In the rows, 128 means zero.
Each path below is one point turned by a fixed rotation once a step. After each direction that follows a path, write how fast that rotation turns it, in degrees per step (0 if it stays still).
Each turn is a multiple of 5 degrees from 10 to 175, or 0.
Each row of a path follows its step; steps can be skipped.
Rotation 1:
step 0: [122 133 117 133 131 136 127 135 133 132 121 127 123 130 128 121 140 131
 121 131 123 130 137 136 134 131 134 130 128 124 126 120 133 132 126 122
 122 135 127 122 135 131 122 124 131 118 126 127 119]
step 1: [117 123 130 130 128 129 127 130 130 118 125 139 124 129 132 129 123 131
 138 137 136 131 136 125 138 120 120 132 132 127 130 127 121 129 118 129
 129 128 126 130 124 124 123 125 113 127 127 125 124]
step 2: [132 131 127 127 131 129 126 127 134 132 127 132 119 128 130 121 120 129
 123 122 129 128 131 118 130 124 131 135 120 127 138 128 128 142 133 125
 129 127 129 128 126 124 135 136 134 130 137 116 113]
step 3: [125 114 125 122 129 127 134 127 120 129 127 134 129 125 130 133 123 143
 132 121 126 122 130 129 131 127 125 117 125 136 122 132 124 124 127 122
 125 123 123 120 126 134 142 133 127 122 127 125 128]
step 4: [129 130 129 134 136 128 125 136 124 131 131 125 123 127 141 127 131 125
 125 128 134 131 115 131 133 130 129 123 115 119 124 127 138 125 124 130
 137 117 120 126 131 126 132 128 133 132 125 132 123]
step 5: [117 125 134 127 133 131 132 132 133 118 134 126 130 127 127 135 133 132
 123 127 125 133 134 127 129 136 136 119 125 132 131 126 137 134 132 126
 131 135 131 115 116 128 122 119 124 125 122 134 127]
step 6: [128 145 124 134 130 123 136 131 129 133 126 133 125 121 128 127 140 129
 133 130 130 131 130 122 129 126 127 129 119 126 130 129 118 134 118 128
 123 122 134 127 134 128 124 123 119 120 122 132 121]
step 7: [125 132 124 120 122 133 126 137 134 125 127 141 122 131 131 138 119 130
 133 128 128 128 124 124 131 129 128 137 130 130 138 126 122 124 141 134
 124 123 128 118 123 129 125 131 120 137 129 128 123]
step 8: [134 127 127 127 134 124 137 129 136 136 130 126 133 121 131 123 127 136
 124 138 123 124 137 128 132 135 123 138 126 125 127 123 131 127 134 118
 121 124 119 129 132 134 138 134 130 124 133 129 119]
step 9: [118 125 124 130 124 124 129 130 118 124 126 136 131 137 128 125 125 123
 132 127 131 123 126 128 147 133 120 121 130 126 118 135 139 123 128 127
 132 123 125 120 125 130 125 130 125 124 134 129 123]
[130 127 127 130 127 126 129 129 125 127 130 128 130 125 129 129 129 129
 127 128 128 126 131 130 127 126 128 127 127 126 127 131 126 127 127 130
 127 129 126 130 128 129 126 128 125 127 129 128 125]  140
Rotation 2:
step 0: [121 121 144 126 124 124 125 128 131 131 127 130 130 123 130 121 129 126
 125 123 123 131 137 129 117 130 126 124 127 126 121 135 130 119 128 127
 121 138 128 131 126 122 120 127 121 125 130 133 132]
step 1: [129 129 127 126 116 125 132 127 139 133 131 138 132 123 127 128 127 126
 133 129 127 137 132 125 125 134 135 126 130 125 115 131 127 126 133 134
 133 134 123 130 134 124 133 127 133 119 118 122 125]
step 2: [129 130 139 119 123 126 124 122 127 134 126 132 125 119 123 125 133 132
 133 126 121 135 129 137 130 128 131 122 121 129 127 133 122 126 132 119
 128 135 122 125 127 132 118 134 136 123 126 133 126]
step 3: [119 129 129 118 121 126 130 130 131 129 132 132 129 133 128 131 133 125
 136 129 128 133 127 131 115 132 135 129 131 135 119 137 128 135 133 120
 126 128 127 128 124 127 134 129 125 115 132 129 136]
step 4: [130 129 133 133 123 134 130 120 127 133 123 130 128 128 121 133 131 127
 128 127 131 134 129 128 127 123 125 128 129 139 118 138 131 130 133 126
 124 135 136 119 127 123 123 129 136 120 116 131 124]
step 5: [115 128 130 124 119 135 124 134 134 136 126 129 129 125 132 134 132 137
 136 126 119 134 128 124 126 133 125 129 132 132 129 132 137 130 132 122
 133 132 130 125 127 127 131 131 135 126 134 140 126]
step 6: [125 125 131 129 122 139 127 124 132 135 125 135 119 127 128 126 128 125
 125 131 134 136 129 130 116 122 137 128 120 130 127 133 129 134 123 126
 136 134 142 131 127 131 133 128 127 124 127 132 125]
step 7: [128 128 125 135 123 131 133 128 136 134 134 121 130 128 133 132 132 137
 118 121 122 141 128 127 118 128 120 124 128 130 130 137 125 131 127 123
 128 139 127 128 132 126 123 126 127 123 128 134 128]
step 8: [123 133 128 128 126 130 121 119 137 134 128 128 130 129 131 127 129 132
 129 128 129 123 127 136 116 133 134 126 133 131 122 124 129 126 116 127
 137 142 131 128 134 123 131 129 135 123 131 127 122]
step 9: [126 133 124 125 122 135 131 122 135 139 127 129 137 123 127 127 135 138
 121 123 133 125 132 134 128 122 139 125 124 124 129 133 122 133 135 128
 126 134 131 133 125 122 120 128 127 125 132 133 130]
[128 127 129 129 128 127 128 127 128 128 129 125 126 129 125 129 127 127
 125 131 129 131 129 129 125 128 127 127 127 129 128 128 125 128 128 128
 126 127 127 127 126 131 130 129 125 127 131 128 131]  100
Rotation 3:
step 0: [128 131 136 125 128 135 127 136 132 114 120 125 133 128 125 130 127 134
 123 118 133 130 120 121 123 126 124 125 125 126 131 127 126 123 125 134
 124 131 126 137 128 129 127 137 125 130 125 121 131]
step 1: [124 133 129 129 131 129 135 123 125 126 127 124 125 122 129 131 121 120
 130 133 137 130 138 130 122 124 127 128 130 130 124 129 128 129 129 125
 130 124 119 116 131 136 130 119 140 134 128 129 121]
step 2: [123 116 124 129 134 128 132 126 132 134 131 124 128 134 124 127 127 126
 122 123 124 131 123 134 132 134 122 125 127 127 125 131 125 126 132 127
 131 134 128 142 130 118 125 128 126 126 131 142 125]
step 3: [139 125 142 123 126 129 125 125 136 128 132 122 136 119 136 126 125 126
 134 129 126 128 128 124 129 124 134 126 136 126 127 132 133 130 123 129
 130 126 127 131 123 126 133 127 124 125 122 118 133]
step 4: [131 132 124 127 119 137 135 129 116 122 127 132 122 129 121 127 135 126
 128 130 121 129 131 130 122 128 130 124 118 117 125 128 129 136 128 121
 137 132 127 127 128 134 121 129 133 129 132 129 123]
step 5: [121 127 128 129 127 124 127 129 134 133 122 133 128 126 127 132 126 134
 131 138 139 134 114 128 127 131 128 120 131 124 127 119 126 122 129 135
 125 128 126 134 134 119 133 132 129 131 123 129 124]
step 6: [132 127 137 122 132 125 134 121 133 130 122 124 123 123 130 126 135 128
 123 128 122 121 144 128 130 130 125 133 128 134 129 129 119 127 125 132
 132 130 128 119 135 124 126 120 127 126 128 121 125]
step 7: [122 129 118 131 124 134 127 134 129 129 125 127 130 123 130 132 125 128
 128 125 120 129 120 139 132 134 134 137 135 120 131 127 130 134 128 120
 125 127 124 132 118 128 124 125 126 118 136 133 126]
step 8: [139 129 138 132 123 134 127 130 130 124 129 129 128 128 126 123 132 126
 130 127 141 129 128 122 130 132 140 129 132 129 131 128 128 122 138 130
 126 135 129 128 137 129 132 139 124 133 123 131 133]
step 9: [126 137 120 123 133 114 133 129 117 132 128 124 122 119 130 130 131 119
 133 129 124 128 129 124 124 127 125 126 123 124 124 124 125 129 126 123
 129 123 133 125 138 133 127 122 128 124 124 129 127]
[128 128 127 130 128 129 129 132 129 126 130 128 129 128 129 131 128 130
 127 129 127 126 125 127 127 129 125 125 129 128 130 125 128 127 128 127
 127 128 128 131 128 127 128 125 126 128 130 131 130]  145
